[[ 12  15 -12  19   0  -1  -7]
 [ 10  -5 -15 -34  40   8   7]
 [ 27 -12  16   4   1  10   1]] out 10

[[-16  -1 -12  -9   7  32]
 [  1  -1   8   8  -4   1]] out 1

[[  2   3  -2  -1   6]
 [ 11  13  -4 -27  29]] out 11

[[-37 -13 -27  29   9 -30 -13]
 [-37  -8 -29  36   5 -33 -14]] out -37

[[-28  19   1 -11  31 -28]
 [-11 -11  -5  11   1   7]] out -11

[[ -6  20  22   5  23   1]
 [  6   3 -14  25  28 -18]
 [  0  -1   0  -1   1  -1]] out 6

[[ -3 -33 -11  39]
 [ 20  -6  28 -26]
 [-32  -2  -9   4]] out 20

[[  7  -6  -7  -3 -10 -25 -14]
 [ 19  25 -36  11   3  28 -38]] out 19

[[  6   7  -3  12  -6]
 [-27   4  -8 -10  33]
 [-21  -4 -15   1   7]] out -27

[[ -1   1   1  -2   0   0   1]
 [  0   0   0  -1   0  -1   1]
 [  7  20   6   3  10 -33 -30]] out 0
---
[[ 2.23  2.15  1.23  0.85  1.21 -1.24  1.98  0.98  1.91  1.85 -1.80 -1.81
   0.33 -1.18 -1.11 -1.23]
 [ 1.45  2.41  1.53  1.20 -0.05 -1.01  0.72  1.65  2.30  1.88  0.18 -0.23
   0.57 -0.84  0.93 -0.32]
 [-1.61 -1.19 -0.93 -0.75 -1.36 -1.83 -1.50 -0.77 -1.65 -0.79  0.61 -0.03
  -0.80 -1.89  1.96 -1.27]
 [-0.61  0.35  1.77  1.71 -1.78  0.70 -1.79  1.68  0.95 -0.83 -1.12 -1.66
   1.73  0.52  0.48 -0.60]
 [ 0.46 -1.39 -1.77 -1.78  2.00  0.27  1.86 -1.82 -1.79 -0.10 -0.37  0.75
  -1.78  0.09 -1.71  0.38]
 [ 1.84  0.00 -0.96 -1.37  2.23 -0.67  2.39 -1.08 -1.06  0.61 -1.33 -1.27
  -1.27 -0.97 -1.80 -1.24]] yields 1.45

[[ -39.42    4.23   -6.67    1.55  109.50   19.80   69.42   54.13   83.17
    17.61    7.22   73.00  -17.69  -21.41]
 [ -12.65  -26.63  -28.18   79.65   -9.13  -68.05   88.87  -32.84   16.42
    55.93   16.97   15.08   86.28  -30.64]
 [ -91.50   16.59  -36.07   47.48  -78.12   62.16    2.45   -0.46   48.39
    53.82  -79.69   52.62   13.76  -21.74]
 [  66.91   53.78 -116.37   12.64 -137.65   42.21   68.79  100.99   -5.36
    42.65  -82.13  -22.96  -44.76   45.15]
 [   0.24  -12.81  -32.77  -36.47   -2.86   75.09 -170.61   36.40  -51.07
   -28.87  -22.37  -26.32  -67.06   21.33]
 [  31.90  -39.67   18.53   16.96  180.33  -75.54   87.38    0.17   17.55
    -6.46  135.48   33.47    5.39  -49.38]
 [ -54.59  -31.68    6.40   71.46   40.85  -34.76   49.91  -62.76   18.15
    34.71   59.09   48.99   45.23  -70.71]
 [  46.83   41.90   97.63   30.68  -53.66  -36.75   91.57  -66.23    4.80
    14.24   41.92   -8.60   83.03   29.46]
 [  42.63   45.16   40.08    8.17   35.57  -36.80  170.59   39.78   78.84
    29.80    4.01   28.51   57.22   37.69]
 [  -9.44   -4.35  -62.45    2.80   98.85   -6.51   85.98   99.26   76.89
    32.83  -22.64   49.86   -4.57   -1.40]
 [  -5.25  -40.68  -63.96  -17.96   -2.63   36.53 -180.89   45.13  -51.43
   -11.64  -53.75  -40.14  -17.89   29.07]] yields -12.65

[[ -5.1   4.4  11.0  -5.3 -15.8 -14.5  -9.4  15.6 -21.4]
 [-25.0   4.2 -16.1 -16.9  -1.7 -25.7   5.9  -0.3  13.0]
 [-20.7 -21.4   0.9 -10.9 -13.4   4.6 -14.5 -11.2 -22.5]
 [  5.4  -3.7  14.6  -3.2   6.3  -8.7  -7.7  -3.2 -10.3]
 [  6.8   0.3  16.5 -16.2   2.6 -19.1  -8.0 -13.2  20.7]
 [ -2.3   5.0  18.4  19.2 -10.3   5.3   9.1 -15.6  -5.4]
 [  5.5 -16.6 -26.0 -10.8  -2.6  10.0  11.2 -18.5  17.7]
 [-11.6  -0.2 -25.7  -3.9   9.4  -5.7  17.6  17.9 -15.8]
 [-20.4  19.7  11.8   9.2  10.7 -13.6 -12.8   6.3  17.9]] yields -25.0

[[ 0.01 -0.19 -0.09  0.15  0.10  0.07]
 [ 0.04 -0.11 -0.04  0.09 -0.02 -0.07]
 [ 0.01 -0.04 -0.04  0.06 -0.10 -0.20]
 [-0.15 -0.05 -0.09 -0.11 -0.18  0.02]
 [-0.12  0.01 -0.14 -0.13 -0.10  0.01]
 [-0.20 -0.24 -0.15  0.15  0.11  0.10]
 [-0.19 -0.20 -0.17  0.01  0.09  0.27]
 [-0.02 -0.17 -0.12  0.09  0.06  0.12]
 [ 0.00  0.01 -0.07 -0.03 -0.05 -0.05]
 [-0.12 -0.02 -0.11 -0.07 -0.16 -0.12]] yields 0.04

[[ 0.67  0.18  0.68  0.97  0.61  0.77  1.42  0.72]
 [ 0.63  0.70 -0.15  1.00  1.41  0.84 -0.58  0.68]
 [ 0.47  0.12  0.52  0.63  2.05  0.93  1.85  0.19]
 [ 0.73  0.00  0.92  0.39  0.69 -0.04 -0.18  1.33]
 [ 0.54  1.16 -0.34 -0.18  0.85  0.23  1.02 -0.02]
 [ 0.68  1.08  1.19  0.55  0.16  1.12  0.74 -0.96]
 [ 0.69  1.48  1.04  1.29 -1.98 -0.20  0.27  0.70]] yields 0.63

[[-0.21  0.13  0.02  0.04 -0.16 -0.05  0.13]
 [-0.07  0.09  0.15  0.14  0.03  0.09  0.09]
 [-0.10  0.08 -0.14  0.01 -0.13 -0.16  0.08]
 [-0.16 -0.03  0.15 -0.14 -0.08  0.11 -0.01]
 [-0.17  0.04  0.08 -0.15 -0.14  0.04  0.07]
 [-0.11  0.10 -0.16  0.03 -0.12 -0.15  0.06]
 [ 0.06 -0.15  0.14 -0.02  0.08  0.12 -0.16]
 [ 0.05 -0.01 -0.16  0.02 -0.10 -0.18 -0.01]
 [ 0.15 -0.15 -0.18 -0.07  0.02 -0.13 -0.14]
 [ 0.04 -0.15  0.11 -0.10  0.06  0.14 -0.13]
 [-0.13  0.11  0.10  0.15  0.00  0.06  0.14]] yields -0.07
---
[-30  -7  -8   2] ans = -30
[ -5 -19   4 -17 -32] ans = -5
[-28 -27  33 -15] ans = -28
[-38  23   0  -1 -12] ans = -38
[ 24  23 -31  27 -29 -30] ans = 24
[  1  17  -6 -37] ans = 1
[ 34  33  19 -22] ans = 34
---
Input:
443,414,508,-114,-553
-380,-337,-248,-86,251
756,953,159,-713,-636
Output: 159

Input:
750,592,302,619,176,398
522,506,338,760,218,698
485,495,322,842,388,763
Output: 322

Input:
6155,7976,2022,9198,2390
3314,6702,6395,2572,9778
5838,4576,7855,1958,8311
Output: 7855

Input:
64,84,977,773
884,970,641,356
78,226,538,565
Output: 538

Input:
5,4,6,4,5
7,4,2,4,4
5,4,4,4,4
Output: 4

Input:
35,8,31,-25,-27,20
-33,38,-34,15,16,-35
-30,0,-26,33,36,-19
Output: -26

Input:
153,159,178,107
153,165,178,107
54,224,148,126
Output: 148
